In the rows, zero is written as 128.
The same turns and mirrors carry the whole set onto itself, and each row onto the other rows of its family. Which rows share a family with each named row? Give them in list order.
These 16 rows form 4 families of 4 rows each.
q649: 117; 112; 134; 95; 105; 128; 150; 186; 118; 146; 160; 79; 194; 111; 151; 151; 118; 147; 81; 146; 133; 179; 95; 107; 151; 82; 141; 127; 154; 174; 126; 118; 113; 96; 129; 107; 173; 148; 142
q651: 73; 109; 118; 115; 166; 110; 137; 157; 109; 113; 67; 173; 184; 141; 169; 142; 127; 85; 121; 164; 154; 146; 106; 107; 163; 142; 112; 135; 161; 178; 145; 127; 136; 116; 79; 138; 182; 182; 119
q870: 75; 115; 116; 83; 154; 153; 136; 185; 100; 96; 91; 171; 143; 154; 154; 122; 124; 127; 91; 141; 132; 140; 90; 121; 134; 125; 75; 188; 121; 168; 178; 122; 157; 90; 72; 139; 136; 158; 99
q348: 95; 103; 95; 87; 129; 121; 160; 192; 115; 137; 133; 85; 173; 104; 129; 146; 123; 117; 100; 167; 129; 173; 77; 81; 151; 79; 138; 110; 146; 171; 102; 131; 141; 134; 159; 144; 168; 137; 135
q819: 82; 99; 110; 116; 152; 111; 132; 139; 101; 138; 82; 155; 166; 124; 157; 126; 121; 116; 141; 124; 139; 143; 141; 127; 153; 135; 68; 139; 160; 164; 144; 136; 154; 136; 88; 129; 134; 173; 114
q70: 128; 153; 96; 102; 126; 172; 164; 170; 100; 100; 133; 91; 178; 160; 129; 148; 110; 146; 75; 168; 130; 166; 72; 59; 116; 85; 127; 149; 159; 142; 117; 99; 145; 82; 162; 113; 172; 133; 105
q584: 130; 132; 86; 79; 111; 158; 186; 192; 113; 103; 145; 116; 158; 131; 118; 141; 109; 154; 67; 128; 111; 186; 68; 73; 130; 112; 123; 104; 142; 158; 120; 102; 160; 114; 141; 124; 144; 125; 120
q996: 85; 143; 103; 97; 151; 137; 146; 180; 91; 94; 92; 150; 167; 162; 153; 109; 98; 112; 98; 138; 133; 131; 103; 104; 151; 147; 68; 163; 123; 170; 175; 119; 155; 104; 90; 77; 130; 180; 94
q528: 84; 100; 131; 84; 121; 151; 178; 139; 79; 130; 153; 102; 183; 126; 140; 142; 144; 118; 99; 160; 130; 179; 93; 125; 111; 99; 150; 133; 162; 179; 103; 136; 106; 111; 117; 156; 172; 144; 132
q9: 118; 140; 100; 80; 119; 178; 156; 164; 73; 106; 114; 113; 180; 154; 106; 131; 118; 141; 76; 140; 136; 173; 70; 85; 114; 105; 135; 116; 163; 154; 135; 133; 104; 77; 120; 120; 163; 92; 100
q724: 99; 119; 107; 123; 165; 97; 157; 141; 106; 118; 60; 138; 167; 153; 138; 127; 135; 142; 132; 130; 160; 120; 105; 133; 153; 124; 80; 144; 169; 176; 139; 140; 131; 110; 94; 116; 161; 188; 128
q27: 122; 96; 133; 105; 121; 142; 147; 166; 117; 143; 148; 98; 197; 120; 162; 171; 126; 146; 102; 153; 112; 187; 100; 99; 120; 74; 128; 135; 161; 144; 109; 108; 129; 105; 133; 167; 164; 136; 126
q832: 75; 110; 113; 87; 182; 109; 143; 152; 109; 119; 121; 150; 129; 123; 174; 129; 133; 111; 132; 155; 154; 134; 126; 128; 154; 135; 79; 149; 160; 186; 117; 99; 139; 127; 104; 130; 152; 167; 161
q219: 108; 137; 98; 77; 186; 126; 118; 198; 100; 90; 99; 167; 140; 153; 153; 118; 99; 140; 94; 132; 150; 129; 95; 103; 154; 139; 77; 137; 147; 166; 164; 96; 128; 89; 93; 96; 123; 123; 124
q992: 101; 115; 114; 96; 158; 125; 156; 173; 99; 95; 78; 192; 159; 195; 144; 147; 110; 120; 86; 134; 144; 165; 107; 111; 136; 154; 84; 142; 160; 176; 165; 103; 167; 95; 80; 107; 164; 159; 87
q432: 113; 143; 85; 92; 124; 175; 150; 149; 88; 109; 152; 110; 143; 118; 121; 146; 105; 141; 76; 135; 159; 178; 93; 70; 136; 78; 140; 138; 164; 138; 123; 101; 173; 91; 142; 136; 154; 119; 107

Which other rows belong to the same family as q70? q819, q996, q27
Which other rows belong to the same family as q432? q649, q870, q724
Which other rows belong to the same family as q9? q528, q832, q219

The same turns and mirrors carry the whole set onto itself, and each row onto the other rows of its family. Which rows share a family with each named row? Give them in list order.
These 32 rows form 4 families of 8 rows each.
q259: 100; 104; 110; 111; 120; 113; 101; 86; 117; 121; 123; 157; 138
q656: 108; 102; 109; 97; 129; 118; 101; 93; 121; 132; 130; 148; 140
q125: 126; 133; 123; 84; 125; 104; 101; 107; 144; 123; 133; 133; 159
q514: 138; 165; 150; 163; 131; 148; 151; 159; 138; 108; 117; 115; 109
q95: 82; 113; 115; 157; 133; 155; 141; 134; 100; 113; 128; 154; 111
q712: 147; 162; 149; 150; 143; 146; 154; 161; 142; 115; 125; 105; 114
q224: 166; 153; 140; 103; 126; 111; 111; 116; 159; 126; 121; 112; 140
q959: 90; 112; 123; 176; 126; 152; 136; 119; 103; 120; 125; 150; 105
q601: 157; 148; 139; 98; 128; 108; 106; 127; 156; 128; 128; 109; 148
q217: 165; 169; 152; 134; 128; 127; 132; 145; 159; 116; 116; 105; 122
q632: 84; 97; 108; 139; 130; 140; 117; 103; 101; 120; 122; 157; 120
q425: 120; 138; 141; 167; 137; 158; 163; 151; 116; 113; 128; 121; 95
q905: 154; 152; 133; 102; 136; 107; 104; 121; 162; 121; 123; 115; 155
q872: 166; 163; 145; 120; 145; 129; 141; 142; 154; 110; 116; 105; 121
q184: 105; 142; 135; 172; 133; 159; 153; 154; 114; 106; 124; 137; 103
q784: 101; 101; 108; 113; 124; 116; 93; 91; 118; 129; 123; 149; 143
q935: 157; 155; 137; 88; 137; 107; 119; 125; 157; 115; 125; 111; 146
q375: 150; 156; 145; 155; 148; 148; 155; 148; 138; 108; 114; 113; 100
q610: 84; 98; 111; 136; 121; 135; 125; 101; 100; 117; 125; 159; 113
q505: 133; 122; 121; 95; 125; 103; 91; 103; 143; 135; 127; 130; 155
q669: 81; 101; 111; 143; 118; 132; 114; 103; 106; 126; 133; 157; 129
q502: 91; 112; 126; 162; 127; 155; 151; 128; 98; 114; 126; 144; 95
q302: 117; 133; 134; 180; 139; 158; 153; 139; 117; 114; 117; 132; 92
q216: 96; 110; 113; 105; 116; 113; 99; 96; 122; 125; 135; 152; 152
q747: 82; 97; 104; 127; 130; 139; 118; 106; 104; 123; 131; 159; 126
q689: 128; 128; 118; 96; 127; 101; 94; 95; 143; 121; 121; 137; 155
q101: 162; 165; 146; 124; 143; 125; 129; 147; 160; 118; 126; 100; 137
q433: 91; 114; 116; 163; 131; 156; 144; 128; 96; 110; 119; 150; 100
q705: 148; 161; 148; 150; 135; 145; 154; 162; 137; 107; 120; 112; 105
q162: 119; 141; 134; 168; 135; 158; 158; 151; 114; 102; 118; 132; 93
q300: 165; 162; 148; 121; 134; 122; 134; 152; 155; 117; 125; 101; 129
q479: 144; 125; 123; 87; 126; 108; 98; 95; 147; 131; 126; 129; 144

Which other rows belong to the same family as q514? q656, q95, q224, q217, q184, q747, q479
Which other rows belong to the same family as q216? q125, q959, q872, q935, q375, q669, q302
Which other rows belong to the same family as q601? q632, q784, q505, q433, q705, q162, q300

The same turns and mirrors carry the whole set onto itself, and each row onto the other rows of its family. Which rows share a family with each named row? Give them in list order.
These 32 rows form 4 families of 8 rows each.
q607: 131; 150; 166; 87; 143; 115; 136; 184; 157; 139; 106; 148; 148; 130; 113; 129; 115; 93; 140; 110; 114; 133; 105; 146; 153; 128; 119; 137; 118; 131; 118; 119; 103; 187; 125; 104
q944: 125; 130; 104; 128; 152; 120; 122; 133; 134; 152; 106; 179; 144; 115; 126; 123; 144; 146; 163; 85; 177; 137; 149; 128; 178; 127; 143; 115; 143; 169; 124; 123; 130; 138; 162; 150
q56: 138; 122; 94; 113; 157; 114; 115; 141; 141; 130; 106; 176; 131; 104; 121; 101; 138; 139; 139; 77; 178; 135; 143; 129; 165; 136; 132; 106; 142; 176; 112; 112; 106; 152; 133; 140
q408: 168; 167; 122; 125; 128; 130; 125; 133; 175; 93; 141; 144; 130; 148; 149; 104; 106; 115; 140; 104; 101; 123; 139; 125; 124; 141; 143; 140; 122; 181; 103; 152; 136; 158; 141; 177
q31: 174; 167; 113; 131; 122; 127; 117; 124; 176; 94; 126; 140; 137; 148; 126; 108; 102; 112; 133; 93; 95; 113; 145; 132; 141; 131; 138; 136; 135; 172; 114; 150; 141; 152; 141; 178
q791: 106; 104; 129; 135; 146; 124; 118; 156; 87; 155; 123; 160; 123; 125; 88; 126; 164; 119; 137; 159; 152; 158; 100; 131; 146; 143; 106; 110; 134; 95; 126; 109; 127; 121; 144; 110
q486: 125; 141; 173; 137; 127; 117; 118; 131; 129; 135; 132; 135; 89; 104; 121; 137; 99; 116; 99; 77; 140; 171; 126; 153; 109; 150; 119; 108; 117; 135; 110; 107; 152; 158; 169; 125
q451: 128; 138; 82; 105; 148; 147; 124; 152; 135; 125; 134; 142; 152; 137; 109; 101; 189; 119; 170; 155; 109; 128; 111; 137; 154; 120; 112; 181; 135; 147; 111; 151; 117; 131; 119; 150
q542: 142; 142; 167; 129; 116; 109; 140; 118; 122; 133; 144; 121; 94; 132; 133; 149; 83; 119; 109; 91; 156; 155; 154; 150; 120; 145; 112; 96; 114; 134; 117; 127; 151; 152; 162; 136
q684: 145; 134; 149; 98; 132; 117; 144; 182; 155; 145; 105; 131; 166; 118; 118; 147; 121; 110; 132; 99; 127; 131; 103; 126; 154; 125; 133; 141; 97; 142; 121; 138; 105; 177; 129; 99
q7: 133; 121; 84; 164; 118; 137; 118; 87; 91; 109; 156; 139; 98; 128; 127; 107; 152; 152; 115; 127; 137; 141; 148; 130; 131; 144; 126; 140; 137; 137; 118; 153; 160; 101; 152; 165
q130: 150; 160; 151; 90; 144; 100; 137; 186; 142; 136; 110; 124; 156; 137; 100; 139; 127; 114; 146; 114; 117; 163; 106; 119; 158; 132; 125; 154; 115; 128; 120; 136; 118; 190; 127; 116
q496: 124; 121; 100; 122; 157; 137; 116; 117; 139; 153; 108; 175; 115; 113; 138; 127; 137; 144; 158; 72; 173; 138; 135; 121; 157; 132; 121; 124; 166; 165; 110; 118; 120; 145; 144; 128
q448: 140; 141; 145; 122; 109; 132; 131; 138; 114; 97; 154; 109; 102; 143; 113; 112; 125; 100; 93; 152; 74; 137; 105; 148; 107; 144; 104; 162; 112; 99; 112; 148; 134; 148; 117; 118
q37: 131; 133; 93; 115; 149; 147; 137; 153; 134; 127; 138; 137; 156; 142; 122; 92; 191; 125; 151; 150; 110; 136; 116; 134; 170; 134; 123; 189; 149; 145; 118; 154; 129; 122; 110; 136
q86: 96; 106; 126; 126; 134; 122; 129; 138; 72; 156; 121; 143; 117; 110; 92; 133; 160; 129; 118; 132; 148; 151; 114; 151; 160; 132; 103; 136; 132; 88; 133; 119; 129; 128; 138; 92
q704: 115; 111; 99; 159; 118; 151; 117; 84; 106; 113; 151; 164; 91; 123; 142; 96; 142; 131; 111; 123; 134; 111; 148; 158; 125; 142; 122; 124; 141; 140; 117; 138; 146; 96; 153; 151
q983: 121; 127; 111; 131; 158; 108; 130; 130; 140; 160; 108; 180; 131; 115; 122; 114; 134; 151; 164; 77; 181; 120; 137; 132; 166; 136; 122; 122; 142; 158; 123; 117; 124; 131; 142; 150
q188: 106; 106; 128; 129; 121; 105; 118; 146; 86; 150; 146; 145; 105; 109; 90; 134; 161; 137; 132; 140; 137; 174; 107; 134; 162; 148; 98; 122; 116; 107; 118; 111; 114; 136; 146; 88
q994: 143; 143; 139; 120; 102; 144; 124; 141; 108; 87; 153; 107; 115; 143; 117; 123; 133; 93; 92; 160; 70; 154; 114; 143; 117; 135; 124; 155; 112; 111; 113; 155; 140; 155; 136; 117
q889: 120; 130; 82; 122; 145; 143; 112; 153; 125; 115; 116; 166; 152; 127; 107; 87; 185; 126; 148; 145; 95; 120; 100; 127; 163; 127; 135; 179; 140; 133; 119; 146; 113; 134; 116; 134
q233: 123; 149; 156; 138; 104; 138; 138; 129; 106; 118; 156; 112; 115; 154; 120; 135; 129; 106; 117; 159; 74; 140; 110; 148; 120; 136; 112; 170; 113; 92; 124; 160; 156; 135; 146; 128
q187: 132; 167; 152; 95; 144; 116; 142; 184; 168; 154; 109; 146; 145; 119; 114; 127; 119; 100; 135; 118; 124; 139; 94; 136; 163; 123; 119; 137; 103; 120; 120; 130; 120; 182; 128; 111
q864: 132; 137; 155; 136; 113; 105; 116; 117; 113; 122; 123; 151; 92; 117; 118; 144; 78; 120; 104; 86; 141; 139; 136; 143; 115; 140; 124; 86; 105; 122; 118; 120; 134; 164; 170; 133
q349: 140; 150; 151; 129; 104; 115; 136; 154; 108; 94; 152; 113; 131; 144; 101; 108; 130; 100; 99; 166; 77; 136; 116; 155; 127; 140; 125; 153; 90; 102; 126; 156; 142; 142; 135; 139
q574: 132; 103; 97; 157; 118; 135; 112; 87; 79; 92; 153; 142; 101; 140; 126; 109; 149; 145; 121; 118; 126; 134; 159; 139; 120; 149; 128; 139; 151; 148; 116; 143; 143; 103; 151; 156
q925: 91; 105; 137; 119; 139; 124; 137; 147; 72; 154; 135; 148; 110; 110; 113; 127; 166; 134; 124; 143; 155; 163; 107; 143; 143; 141; 109; 141; 120; 97; 121; 122; 121; 135; 139; 90
q414: 159; 164; 121; 122; 141; 145; 136; 127; 162; 97; 115; 143; 142; 149; 151; 101; 106; 109; 125; 96; 114; 101; 145; 142; 123; 124; 148; 156; 138; 161; 117; 160; 149; 151; 133; 180
q202: 157; 167; 120; 117; 115; 128; 135; 115; 160; 94; 139; 126; 125; 134; 152; 111; 103; 126; 118; 77; 98; 115; 152; 146; 138; 129; 141; 167; 122; 173; 109; 162; 137; 165; 134; 158
q685: 139; 130; 77; 114; 135; 134; 135; 141; 118; 112; 128; 154; 157; 153; 121; 100; 169; 128; 157; 160; 111; 103; 127; 125; 176; 123; 128; 168; 137; 134; 126; 166; 112; 128; 110; 141
q255: 137; 134; 167; 146; 114; 104; 128; 119; 113; 121; 128; 144; 95; 122; 131; 135; 78; 126; 86; 83; 142; 147; 142; 140; 129; 153; 134; 96; 118; 121; 125; 121; 147; 156; 158; 117
q347: 120; 137; 99; 154; 128; 133; 110; 87; 92; 103; 157; 158; 80; 141; 124; 89; 148; 137; 125; 138; 124; 144; 147; 150; 131; 147; 113; 136; 157; 127; 114; 134; 158; 109; 151; 168

Which other rows belong to the same family as q448? q944, q408, q37, q86, q187, q864, q574
Which other rows belong to the same family as q889? q542, q684, q496, q188, q349, q414, q347

The same turns and mirrors carry the whole set onto itself, and each row onto the other rows of its family. Which rows share a family with each named row? Give them in list order.
These 15 rows form 5 families of 3 rows each.
q30: 135; 143; 135; 118; 159; 151; 139; 169; 147; 174; 133; 101; 187; 113; 127; 187; 141; 82; 126; 160; 163; 85; 82; 72; 117; 83; 128; 136; 140; 131; 110; 91; 121; 130; 132; 118; 122; 124; 167; 118; 157; 108; 104; 146; 138; 129; 172; 143; 82; 122; 96
q25: 119; 124; 171; 122; 116; 119; 171; 172; 148; 155; 149; 168; 181; 85; 118; 133; 144; 126; 118; 162; 92; 105; 170; 124; 86; 107; 166; 130; 129; 134; 83; 117; 124; 151; 148; 153; 145; 141; 110; 150; 132; 138; 108; 166; 103; 120; 130; 170; 94; 97; 173
q783: 83; 126; 124; 70; 140; 178; 80; 130; 155; 122; 122; 113; 137; 135; 108; 134; 151; 109; 103; 131; 130; 151; 107; 171; 90; 93; 166; 126; 138; 144; 102; 139; 84; 126; 143; 127; 88; 140; 156; 177; 82; 154; 122; 150; 123; 70; 164; 166; 126; 106; 139
q828: 91; 116; 116; 83; 141; 186; 97; 132; 167; 153; 133; 85; 141; 118; 94; 137; 165; 107; 136; 133; 99; 157; 121; 168; 87; 97; 169; 133; 150; 149; 115; 115; 84; 116; 130; 116; 98; 145; 168; 148; 98; 141; 121; 113; 166; 84; 167; 141; 110; 112; 131
q604: 119; 117; 171; 103; 106; 114; 163; 159; 143; 144; 120; 159; 193; 111; 141; 151; 156; 121; 84; 167; 105; 120; 149; 124; 97; 95; 163; 132; 101; 137; 81; 146; 129; 167; 168; 168; 153; 139; 130; 152; 104; 127; 111; 181; 96; 97; 150; 178; 109; 105; 158
q617: 151; 109; 174; 124; 123; 120; 168; 149; 175; 134; 126; 155; 200; 115; 133; 167; 159; 149; 97; 161; 78; 112; 149; 143; 115; 113; 126; 116; 119; 152; 89; 133; 96; 163; 167; 161; 143; 138; 128; 150; 106; 140; 69; 157; 107; 121; 131; 166; 98; 110; 152
q941: 106; 120; 144; 83; 135; 181; 96; 149; 190; 108; 135; 115; 153; 124; 97; 130; 151; 127; 110; 135; 111; 144; 91; 187; 103; 109; 135; 115; 132; 152; 130; 123; 76; 122; 133; 119; 87; 142; 151; 154; 73; 144; 77; 116; 155; 93; 148; 158; 116; 95; 134
q635: 106; 128; 106; 76; 163; 190; 116; 158; 157; 118; 129; 100; 140; 119; 114; 116; 159; 126; 98; 130; 111; 153; 137; 186; 99; 101; 156; 112; 146; 145; 123; 132; 105; 109; 121; 128; 100; 152; 183; 154; 109; 147; 110; 130; 133; 71; 147; 137; 126; 119; 140
q506: 147; 132; 140; 116; 143; 152; 111; 158; 168; 154; 148; 131; 189; 134; 137; 171; 143; 109; 113; 152; 155; 82; 61; 103; 137; 104; 89; 121; 137; 122; 103; 100; 93; 146; 135; 131; 125; 98; 164; 125; 140; 103; 65; 141; 143; 114; 160; 147; 95; 97; 81
q64: 132; 113; 159; 128; 124; 106; 170; 168; 139; 159; 127; 152; 183; 107; 151; 140; 169; 128; 92; 156; 85; 109; 163; 148; 89; 118; 137; 139; 119; 123; 89; 135; 123; 145; 140; 176; 160; 175; 127; 139; 144; 125; 102; 157; 122; 125; 158; 179; 105; 102; 147
q555: 115; 148; 136; 108; 146; 144; 110; 148; 130; 152; 113; 125; 190; 149; 136; 162; 150; 79; 100; 158; 171; 120; 54; 69; 109; 91; 119; 139; 140; 119; 96; 115; 105; 144; 140; 128; 122; 105; 167; 132; 143; 97; 95; 169; 134; 112; 181; 165; 94; 115; 95
q200: 111; 153; 129; 128; 155; 167; 138; 169; 136; 166; 145; 126; 197; 113; 107; 155; 148; 81; 134; 158; 157; 114; 70; 66; 97; 90; 113; 129; 157; 125; 100; 89; 108; 133; 132; 122; 118; 98; 159; 127; 173; 110; 90; 154; 133; 126; 159; 143; 92; 116; 109
q65: 80; 134; 114; 91; 142; 198; 94; 140; 164; 138; 145; 120; 141; 110; 86; 105; 160; 115; 133; 122; 108; 151; 133; 162; 88; 109; 163; 126; 167; 147; 107; 115; 81; 104; 132; 124; 88; 128; 148; 166; 110; 147; 123; 128; 131; 83; 148; 146; 111; 107; 137
q213: 139; 109; 171; 113; 135; 114; 166; 147; 166; 158; 128; 143; 172; 88; 116; 151; 153; 137; 100; 159; 72; 104; 171; 129; 95; 98; 178; 147; 136; 151; 78; 122; 137; 167; 150; 151; 153; 163; 129; 146; 116; 138; 116; 156; 114; 127; 143; 161; 90; 97; 156
q858: 141; 140; 124; 126; 166; 137; 126; 154; 136; 164; 147; 107; 179; 142; 127; 145; 136; 76; 104; 156; 173; 111; 58; 93; 102; 82; 117; 137; 160; 135; 118; 99; 108; 143; 121; 131; 126; 145; 183; 135; 176; 118; 73; 151; 133; 122; 163; 144; 107; 95; 103

Which other rows belong to the same family as q941? q617, q506
Which other rows belong to the same family as q828? q30, q213
Which other rows belong to the same family as q64? q635, q858
Which other rows belong to the same family as q200? q25, q65

